The rows of T fall into 3 groups, and each row is roughly a mix of its group's hidden directions.
T (88 x 11):
[-10 -12 18 12 7 10 -21 -31 2 9 -11]
[-4 17 1 14 -1 -8 22 26 21 15 6]
[18 -34 -12 3 -12 10 -7 5 2 -17 15]
[2 -13 9 -16 23 -8 12 10 -6 2 -32]
[10 14 -4 -20 -24 -1 -16 17 17 -13 -13]
[-3 -3 -15 -18 -23 -11 -8 -16 -9 19 -20]
[-3 15 -13 7 -28 -3 17 -2 6 19 -21]
[-4 18 6 -5 15 10 -3 33 1 -16 -18]
[11 33 10 0 -4 -5 25 15 15 -1 0]
[14 19 4 6 5 -15 32 19 6 -3 -12]
[20 10 7 5 -15 9 -20 -4 31 -1 12]
[-10 -6 9 1 11 -5 37 2 -17 4 -20]
[25 -1 11 12 -16 17 10 -4 30 2 -4]
[-13 15 17 -7 34 -9 -12 4 -10 -14 0]
[17 4 -15 -20 -2 14 -31 11 14 -2 4]
[21 22 -5 -7 -6 -25 20 17 6 -2 -7]
[6 25 -1 -12 -16 6 -11 22 26 -1 -7]
[-18 -1 -20 -14 -9 -14 19 -10 -13 13 22]
[-7 -4 -7 25 -16 28 19 12 0 -10 8]
[-10 -21 -22 -14 -17 -5 -15 9 -20 -9 -8]
[-4 -7 7 -7 4 21 -2 -24 -28 -13 16]
[5 5 -4 6 -21 16 -25 -12 16 0 25]
[-8 30 11 -4 9 11 -17 10 17 -3 -21]
[-12 9 6 31 -12 -16 17 -12 -7 -2 18]
[-1 25 5 11 -7 -2 18 -5 20 26 -13]
[-3 -29 -1 -11 3 12 -11 1 -15 -9 30]
[-19 -18 3 -17 14 0 -14 15 -12 2 26]
[2 3 -12 -5 5 10 14 39 -6 -16 10]
[10 12 9 22 4 -26 28 9 5 -4 -8]
[-12 -3 -7 11 9 -6 18 -24 -10 21 23]
[-5 9 9 -17 13 -22 -9 0 16 31 -2]
[-16 -12 -12 -8 -24 20 3 -14 -22 10 6]
[2 3 22 -3 5 3 -22 5 6 -10 -35]
[2 -16 9 -20 19 -14 -16 5 8 14 24]
[-17 23 15 15 12 23 9 -12 -10 -8 -9]
[16 12 -20 3 -12 16 -3 12 15 -14 25]
[-2 13 -11 -10 12 -16 25 22 -18 -13 -1]
[-10 4 -15 -5 -10 8 -34 -7 -4 -1 26]
[20 -2 -19 -3 -14 20 -26 2 16 -2 13]
[13 -1 -19 1 -21 -23 17 24 7 4 3]
[16 12 16 -7 4 -12 -28 3 28 -3 -1]
[19 -24 -9 -10 -7 -13 1 14 3 -1 30]
[4 12 4 18 -26 17 8 -12 15 2 22]
[11 2 17 -26 0 24 -7 1 23 6 -13]
[-10 0 -1 24 -16 35 12 -6 7 2 -8]
[10 18 -15 -18 -18 -6 7 29 11 -8 4]
[-3 -7 13 -18 -18 -17 -16 -14 1 5 -29]
[18 -22 -2 9 2 -20 28 2 -17 4 9]
[20 11 -16 -16 -23 -5 -3 17 9 -21 1]
[-20 16 8 13 3 27 9 -12 -20 -12 -6]
[15 -19 -5 11 -17 7 9 3 13 18 28]
[-3 13 6 4 -9 20 -27 -11 28 9 0]
[2 3 -10 10 -1 -20 -37 -2 4 -8 19]
[-2 9 -2 7 25 -18 30 3 -20 2 1]
[27 5 5 8 -16 19 11 1 29 1 -2]
[-10 23 -1 -7 -13 2 19 -22 -23 14 -3]
[-6 -23 6 10 15 -12 25 -2 -22 14 5]
[-3 -14 -13 1 -22 7 -3 -20 8 16 29]
[-12 -33 -2 -8 -2 22 -21 -5 -5 2 12]
[8 5 -4 9 11 15 15 38 5 -4 13]
[-20 -14 -11 13 -8 11 3 35 10 1 8]
[13 -9 14 17 23 -16 9 -15 -18 -7 -16]
[-15 3 -24 -8 0 -3 -27 2 -18 -3 21]
[29 -6 5 24 17 -10 20 4 -8 -8 1]
[-7 -17 -18 4 -30 13 -4 0 11 18 -14]
[3 28 0 6 -2 -22 18 11 16 16 -13]
[-9 28 -3 -30 -1 11 -16 10 1 1 13]
[-15 -9 5 9 10 11 -24 7 25 7 -22]
[-13 -10 9 25 -2 -10 30 -13 -14 2 -3]
[19 -25 0 16 -1 18 -1 7 13 -18 19]
[14 5 3 0 14 -18 25 28 -11 -8 -12]
[-8 -7 3 -25 11 -7 -25 -19 -21 -2 -6]
[2 -20 -1 -5 -15 -25 17 -18 -10 21 6]
[-19 -7 14 -11 8 9 30 -4 -17 8 -18]
[16 -26 -20 -14 -18 -18 -15 5 3 0 -6]
[16 0 2 33 -8 -12 28 0 8 -3 -2]
[-18 -3 8 6 20 15 -22 3 -8 -24 -16]
[-5 9 9 4 -20 16 -20 -18 15 3 25]
[-7 8 26 14 -18 8 -1 -23 17 4 16]
[14 20 -20 -3 -4 -19 27 9 -1 0 17]
[-5 -5 -22 2 -8 2 15 -9 -3 10 37]
[8 11 4 9 -15 1 -29 -10 22 -3 23]
[-17 -2 -2 -10 -14 16 -31 -24 7 -3 -1]
[18 -5 18 1 -9 22 17 -5 24 6 -14]
[0 1 17 18 24 -6 23 10 -1 23 -3]
[6 -32 -4 -4 -6 7 -6 10 12 9 29]
[17 -7 -1 -10 14 -32 -17 16 15 -5 -4]
[24 -2 3 23 2 13 -18 -23 12 -13 3]
One row of each group comes first, with its name. Which group is each row after those in?
[3 7 12 10 -24 20 -6 -18 20 4 19] : F
[-18 12 -18 -6 5 8 -14 -26 -12 -20 9] : C
[-20 15 18 16 27 14 -1 11 4 -12 -1] : A

[11 3 10 -24 21 -29 -12 -5 -1 7 10] : A
[2 -27 -5 -14 9 -6 -34 3 -2 -13 -6] : A
[-2 -9 3 0 5 20 1 -9 -28 -25 20] : A
[1 -22 2 -1 -5 27 28 -8 -5 8 -16] : F
[3 5 -7 -7 -10 -13 27 24 6 22 14] : C
[14 24 14 15 21 -9 3 -1 10 -19 -17] : A
[9 11 -9 -12 0 -3 -40 6 13 -5 14] : F
[4 21 4 19 15 23 -19 -11 17 -8 1] : C
[-23 -8 -11 -11 -4 13 -25 -13 -17 3 18] : F
